Each row is where one point has got to under a steady rotation. How many ticks took it there?
The counts run from 0 to 269.
[112 162 175 166 144 121 101 122 130 105 115 177 108 112 116 151 117 122
 170 177 117 118 141 146 153 100 145 158  76 165  96 142 166 129 119 138
  45 175 146 129 131 125 137 108 162 132  86 144 148 119 143 115 122  83
 136 154 108 109 105 114 143 144  92 138 122 142 140 135 123  78 157 158
 101 128 136 157 123 144 158] | 197
[115 141 115 139 111 124 115 190  96 109 115 182 133  81 111 190  94 123
 159 179 116 123 172 105 155  74 164  95  99 183 135 154 128  86 107 138
  91 115 171 166 163 172 150  93 100 156 121 114 166 118 134 170 133 103
  99 155 121 139 135 130 121 148 106 159 172 131 154 120 112 110 135  95
  93 100 146 136 180 131 112] | 110
[106 137 127  76 117 104 105  91 122 142 160  99 150 118 133 172  52 179
 155 138 127 128 109 117  98 144 121 130 160 154 153 130  79  91 151 115
 175 129 167 104 143 117 120 147  68 101 125  82 178 158  90 135 106 107
 124 158 138 146 134 155  86 127 168 123 135 120 130 111 139 139 121 142
 104  67 165 126 153  69 112] | 224
[157 129 147 140 125 108 162 114 173 112 117 124  87 120 142 130 113 152
 161 120  43 130 120 115 131 181 103  97 183 140 116 131 124 116 118 106
 173 139 143 170 165 128 169 124 171 127 153 114 165 109 133 149 162 170
  86 169 120 194 158 147 173 114 165 153 129  94  97  94 155 171  98  92
 146 154 113 140 144 130 112] | 33
[156  99  92 118 133  99  80 109  99  84 149 111  85 128 138 164 101 159
 131 122 103 140 138 101 139 148  95 112  91 122 154  83  92 130 124 137
 142 123 156 118 180  92 140 168 117 154 168  79 153 162 118 169  84 114
  95 181 174 165 112 160 121 110 171 170 150 144 136 105 112 166 115 125
  90  59 135  95 155  92 122] | 132
[135 142 119 179  94 166  87 124 130  83 141 115 127 112 119 107 131 122
 159 138 141 127 132 102 180  97 120 106 110 132 186  94 146 149 109 152
 122  95 156 139 132  46 134 120 143 160  99 124 132 124 154 181 153 136
 138 159 134 169 106 165 158 130 123 186 175 122 132  82 141 120 163 124
  81 121 140 132 151 116 134] | 24
[ 84 141 133 132 130 139 111 132 124 112 138 164 154 137 166 130 156 130
 157 159 173 144 142 141  77  92 133  88  77 154 109 123 127 136 113 109
 148 135 135 127 180  66 110 154  96  81 120 116 141 130 103 150 123 102
  74 112 115 123 108 114 106 182 117 173 145 144 180 123 119 128 112 144
  85 117 153 142 136 105 107] | 6
[134 184 159 122 161 152 141 192 125 127 109 204 130 131 147 123 124  98
 154 115  74 142 122 117 105 168 145 105 115 144 130 147 114 139 101 134
 139 152  86 179 190 108 144  78 124 140 119 131 171  82 119 139 161 125
 109 134  89 121 145 164 142  99 140 156  93 121 142 155 176 123 110 133
  85 157 146  96 148  92 147] | 122
[124  93 125  99 120 166 140 119 114 154 130 119 177 132 111 114  97  92
 107 154 100 131 163 127 147 128  66 137 146 103  69 121 116 146 185 140
 104 137 115 131 131 148 164 149 146 105 115 197 168 105 138 132  65 138
 124 125 145  72 150 116 135 131  81 103 120  83 124  91 171  73 144 123
 100 149 122 136 100 100 130] | 59
[102 173 150 105 123 103 130 107 118 109 152 135  99 102 135 158 121 174
 150 152 131 144 135 172  84 117 134 145 134 219 153 118 150  87 104 100
 113 181 175 100 109 136 129 169 134  96 101  87 123 175 125 113 133  72
 126 152 109 154 141 139 167 162 107 121 123 161 125 167 124 160 139 180
 124  70 115 168 111 132 148] | 90
[123 143 163  98 150 138  97 183  99 123 126 160 144 102 123 179 115 120
 115 125  99 116 115 171 120 155 160 139 129 175 144 135  75 109 170 114
 122 157 158 137 171 150 108 164 105 151  87  85 162 150 117 118 111  51
 104 127  95 133 128 177 117 110 133 151 126 175 152 129 134 146 135 180
  92  74 160 106 135 100 134] | 222
[138 130 119 188 150 122 141 117 132 116 133 122 124 132 115 145 127 142
 170 120 109 132 129 110 151 182 113  66 149 140 123 141 145 110 115 130
 184 120 143 134 150  67 136  74 193  96 164 105 175 133 133 166 156 119
 109 152 136 172  92 137 152 105 185 154 140  74 112  86 127 159 128 109
 119 151 144 141 176 124  99] | 29
[144 109 148 139 120 107 136  67 161 139 111 105 131 151 129 140 158 153
 149 144  93 165 126 117 124 163  97 125 108 112  83 130 113 107 189 127
 219 188 126 173 153  88  98 149 183  76 110 115 173 124  97 110  78 125
 118 102 129 154 106 152 110 121 154 151 127 135 118 120 180 185 131 127
 129 159 138 131 114  97 141] | 141
[139 115 168 109 111 143 167  99  91 122 119 172 154 144 147  94 133 121
  78 157 108 126 191 120 132 131  88 169  83 130 120 102 132  96 135 117
 111 161 109 202 182 200 137 139 111  85  96 145 150  93 112 131  77 128
  85 142 127 123 149 161 106 143  90 151 138 128 111 141 147 110 104  96
 141 130 134 145 146 114 163] | 147
[128 114 147 101 165 151 172 156 139 122 137 198 179 132 118 144 130 122
  73 143 118 148 134 173 111 150  59 101 188 161  78 143 139 143 179  88
 148 119 149 123 142 118 139 126 135  84 117 125 150  96 143 152 125 164
 132 139 105 154 179 132 158 139 105 106 167 116 137 102 141 136  84 157
 135 157 109 134 140 147  80] | 167
[123 148 175 141 145 139 159 176 136 120 142 227 109 170 171 150 197 118
 117 131 101 137 160 133 141 152 119 101 106 165 100 134 141 132 109 107
 132 147 101 178 174 127 131 114 145 123  84 133 104 119 143 141 130 116
 128 109  96 148 160 133 143 141 113 169 143 117 130  98 142 139  95 138
 118 200 135 110 136 156 122] | 255
[102 170  77 155  94 135 135 107 141 120 116 129 116 149 168 113 137 104
 155 140 111 149 178 124 135 140 112 100  83 149 127 148 144 101 102 102
 186 147 172 151 133  70 109 152 169 120  92  89  97 110 124 169 133 120
 106 148 178 123 134 139 142 168 101 149 189 120 113 107 185 160 126 142
 116 137 136 122 141 100 130] | 248
[142 165 103 143 148 173 138 139  72 145 176 153 100 128 132 170 128 172
  82 131 122 169 106 154 111 157 125 111 112 126 164  98 159 157  77  98
 107 137 115 126 106  90 145 149 184 138 136 112 138 169 111 127 120  83
 108 119  94 145  88 112 174 118 117 158 126 140 116 134 136 146 135 172
 141  95 102 156 126 118 116] | 177
[136 121 143  91 131 123  89 117 145 123 128 119  98  93 130 180  89 146
 137 147 119 139 115 139  92 127 135 135 162 171 162 130 117  77 144 124
 152 145 165 116 156 104 120 194 121 140 107  63 145 142 110 121 106  92
 128 150 149 149 138 145 110 118 178 144 128 164 133  98 128 145 135 179
  84  69 160 104 132  69 144] | 223
[117 130 157 143 121 133  90  40 153 122 110 104 108  89  98 148 112 124
 182 192 106 119 124 141 145  84 109 145  76 154 119 123 163 118  56 135
  58 157 150 110 113 104 169 119 173 120 135 145 131 136 158 137 127 137
 108 164 162 107 130  92 159 149 139 146 119 137 129 132 146  83 138 139
 110 123 117 183 105  98 135] | 194
[138 129 121 131 131 141 127 116 114 105 146 196  82 132 170 128 126 123
 122 105 100 121 130 152 125 168  98 161  89 108 121  67 106 156 111 112
 100 158 121 140 161 125 170 137 137 173 147 144 141 137 112 128  97 118
  74 203 140 163  86 147 172 108 147 160 165 157 124 135 128 118  90 132
 116  95 154 110 143 113 134] | 40
[108 131 116 159 116 127 105 109 141 120 138 128 153 145 177 135 120 129
 152 149 146 136 169 114 162 114  83 136 121 165  98 157 110  83 173 128
 167 125 183 119 125  92  91 137 123  78 111  96 105 129 135 184  99 154
 158 149 171 134 123 156  93 142  94 122 185 100 133  74 129 165 133 162
 115 152 135 123 147 131 111] | 245
[105 169 139  71 121 148 158 168 130 109 155 155  97 113 130 116 114  99
  57 117 164 133 143 162 102 156  94 100 148 101 169  56 158 114  73  91
 110 122 145  97 139  91 148 140 118 157 138 116 156 141 127 188 143 121
  80 120 110 100 184 158 163 152 142 123 135 105 141 141 163 103 118 133
 124 162 116 164 136 147 110] | 77
[133 125 107 104 135 103 137  58 167 111 112 124 145  80  87 175  93 105
 128 169 129 113 106 146 151  90 112 132 114 122 138  98 151 119  96 124
  72 138 174  92 136  68 172 123 191 103 140 146 139 132 145 148 105 146
 108 160 181 135  99  72 170 177  96 132 174 129 143 124 132  84 137 145
 119 130 131 190 109 128 111] | 190
[ 86 180 151  83 125 132 135 145 104 128 181 172 160 112 149 126 141 149
 156 116 138 108 135 192  93 116 141 140 112 168 126  98  93  89 122 136
 139 186 188  90 119 131 114 166  90  96  81 150 165 178 113 119 120  99
 116 114 100 126  97 112 152 148  68 113 125 137 164 140 127 121 164 185
 114 127 124 145  96 144 129] | 93
[154 151 105 114 171 118 199 157  84 140 161 217 140 151 175 156 123 152
  89 127 122 138 150  93 129 150  70 119 142 156 111 140  91 145 117  96
 145 105 118 167 163 146 184 108 121  89 120 137 120 117 111 163 122 166
 115 128 136 159 160 128 142 110 108 118 137 100 141  99 128 155  84 109
 110 151 127 109 122 137 121] | 258
[118 150  98 161 153 112 135  94  98 168 113 117 137 109 101 201  91 153
 203 162  96 105 168 103 161 142 133 136 134 174 112 155 153  72  86 132
  94 168 145 160 109 152 168  91 186 126 138 125 155 151 144 132 112 103
 139 172 128 111  97  95 125 128 119 138 135  93 116 122 132 126 186 141
 119 133 126 142 145 112 166] | 199
[111 130  85 164 127 155 126 157  70 164 138 175 162 156 164 131 141  92
  72 149 150 154 194  98 151 149  85 118  78 111 120 121 138 147 152 142
 114 129 125 149 126 109 115 114 136  92 105 125 137  89 122 182  83 111
 105 136 124 100 114 157  89 143  86 139 172 134 138  97 134 111 139 150
 100 143 135 143 157 138 160] | 155
[203 104 123 124 165  91 101 165  86 113 147 109 134 126 126 148 108 164
 139 103  69 114 108  84 141 156  83 146 158 140 125 118  67 106 160 130
 145 127 131 137 165 116 160  99 120 139 150 145 160 154 100 161 130 156
 151 145 132 148 141 151 133  71 127 124 104  97 137 103 137 147 114 132
 112 110 135  63 118 134 142] | 129
[142 111  88 166 106 160 117  76 116 133 137 123 118 164 153 128 113 127
  95 149 151 156 165 106 183 121  89 173 108 140 159  98 155 120 143 148
 134 133 130 152 106  96 153 156 166 125 101 101  81 124 150 181  57 138
 168 149 193 118 107 136 111 140  94 126 185 126 121  93 116 105 121 148
 114 130 141 102 127 117 160] | 153
[107 140 109 124 124 125 150 145 149 137  90  84  99 125 117 153 117  98
 170 103  97 111 142 109 132 161 136 115 176 144 176  89 128  76  97 164
 149 141 138 126 136  99 179 148 142 184 135 159 155 121 145 174 130 120
 166 127 174  82 174 121 169 134 120  80 136 102 135 106 171 117 207 143
  96 175 124  85 117 115 119] | 207
[136 144 155 112 183 131 109 171 115 124 159 190 103 106 127 196 138 131
 114 157 124 170 144 175 106 131 108 111 112 125 110 133 127 125 109  88
  84 167 138  95 108  86 113  90 142 128 140 139 131 174 112 138 119  71
  81 113  53 114 120 148 151 144 114 161 130 150 138 165 133 149  99 141
 115 131 126 170 104 162 141] | 85
[122 186 130 110 119 127 146 127  68 104 160 141 101 108  89 163 146 161
  95 103 123 119 102 177 111 135 146  88 131 144 187  89 146 126  81 134
 116 168 144 109 124 107 105 151 190 107 113 120 140 176 118 116 132 107
  78 110  70 160  99 117 196 130 105 141 118 145 152 143 120 138 159 129
 134 102 113 165 121 150 154] | 181
[130 128 124 144 163 182 125 120  97 180 128 153 161 124 119 152  70 129
  95 161 114 161 157 127 148 173  90 127 124 141 101 181 157 150 158 129
  96 171 101 157  91 122 126  97 167 101 124 128 128 105 133 154  63 117
 131 148 130  64 125 134 111 127 102 110 130 102  91 103 182  93 147 157
 110 138 115 151 114  64 147] | 63
[135 152 150 112 159 188 131 173 122 105 167 159 133 138 156 111 102 130
  95 152 130 172 130 158 107 164  71 153 161 164  86 116 147 170 153  95
 128 110 131 100  86 105 170 120 125  97 130 158 129 137 105 151 129 180
 143 146 104 137 152 126 185 117  87 111 124 123 125 104 147 106  75 166
 131 125 111 156  92 115 103] | 171
[156 132 191  88 154 117  61 198 112 101  99 133  85 102 114 169 119 111
 136 151  99 143 151 127 119 144 145 113 134 150 129 129  89 131 125 141
  82 180 137 140 140 141 136 121 119 183 124 126 162 148 156 153 138  71
 131 115  65 105 156 183 151 132 164 157 102 165 142 132 161 151 119 170
 107  78 116  99 105  96 180] | 218
[141 135 118 164 142  89 119 134 112 150 106 133 154  64  86 214 111 118
 182 167 124 107 157  70 173  92 121 130 142 189 116 178 118  74 144 159
 104 128 165 174 139 108 149  77 155  81 119 118 137 148 156 154 129 143
 161 156 154 142 133 124 132 129  98 136 133  92 146  97 124 155 154 128
  82 114 137 118 120 104 115] | 108
[104 113 150 110 126 135 120 150  99  84 136 137 134 139 160 136 152 134
 151 159 168 130 170 149  90  73 139 100  87 190 132 101  96 128 164 127
 131 162 169  97 152 104 117 174  67 130 102 129 144 142 116 165 112 114
 110 108 125 130 136 144 116 162  91 167 133 164 194 138  99 136 131 157
  87  88 142 126 140 144 116] | 2
[ 96 184 121 157 161 117 131 139 101 150 116 156 167 106 128 187  82 132
 179 133 107 104 124 106 144 131 165 141 127 179 113 172 141 107 146 154
 107 181 159 147 112 141 140  56 153  93 104 136 156 109 113 139 111 113
 160 148 121 118 114 116 148 107  98  90 120  99 114 138 146 104 182 160
  98 171 144 156 169 132 157] | 200
[165 118 168 117 177 136 130 135 114  92 145 182 126 147 185 104 104 127
 123 127  91 111 117 170  99 164 101 193 134 138  60  88 106 183 159 121
  89 122 122 106 189 129 185 137 127 130 139 151 144 100 103 134 110 148
 114 188 151 158 123 160 157  93 122 127 138 152 161 134 108 104  84 139
 108 103 149 125 152 131 119] | 39
[142 174 170 126 134 110 105 150 156  90  94 178  84  99 145 128 134 111
 146 121  83 131  95 108 114 155 139 130  95 139 177 106 135 145  86 135
 139 124  94 187 207  97 139 106 145 161 107  90 157  99 147 119 166 115
 127 139 116 163 156 169 166 113 176 144 103 145 138 147 164 129  94 157
 101 136 146  96 122 107 151] | 123
[129 112 144 103 184 121  91 169 107 107 104 148 132 112 120 178 104  90
 137 161 147 127 137 109  94 135 136  95 112 116 130 130 133 148 114 134
 104 110 101 126 164  86 167  88 108 139 172 137 156  96 141 176 138 135
 121 107 114  62 177 148 118 119 167 115 105 123 170 156 169 113  99 125
  71 126 139 120 145 118 135] | 213
[125 134 163  97 157 145 107 167 152  99 163 157  95 127 147 110 151 127
 106 135 132 152 150 176 111 152  72  81 108  94 123  78 120 130  86  80
  84 145 154  76 119  87 141 112 135 151 149 141 134 160 136 161 118 115
  96  98  78  75 149 149 148 154 123 145 122 121 142 138 161 132  95 146
 129 146 114 163 107 132 115] | 81
[183 135  58 128 115 100  94 138  97 102 156 100 135 131 137 147  81 137
 160 134 122 150 120  98 123 178  99 122 130 126 130 125  65 118 172 136
 190 138 163 120 178  97 126 126  94 123 166  96 166 139  98 149  89 113
  94 164 148 148  96 176 137  98 135 139 126 119 142 109 172 161 115 174
  71  75 134 128 135 114 140] | 133
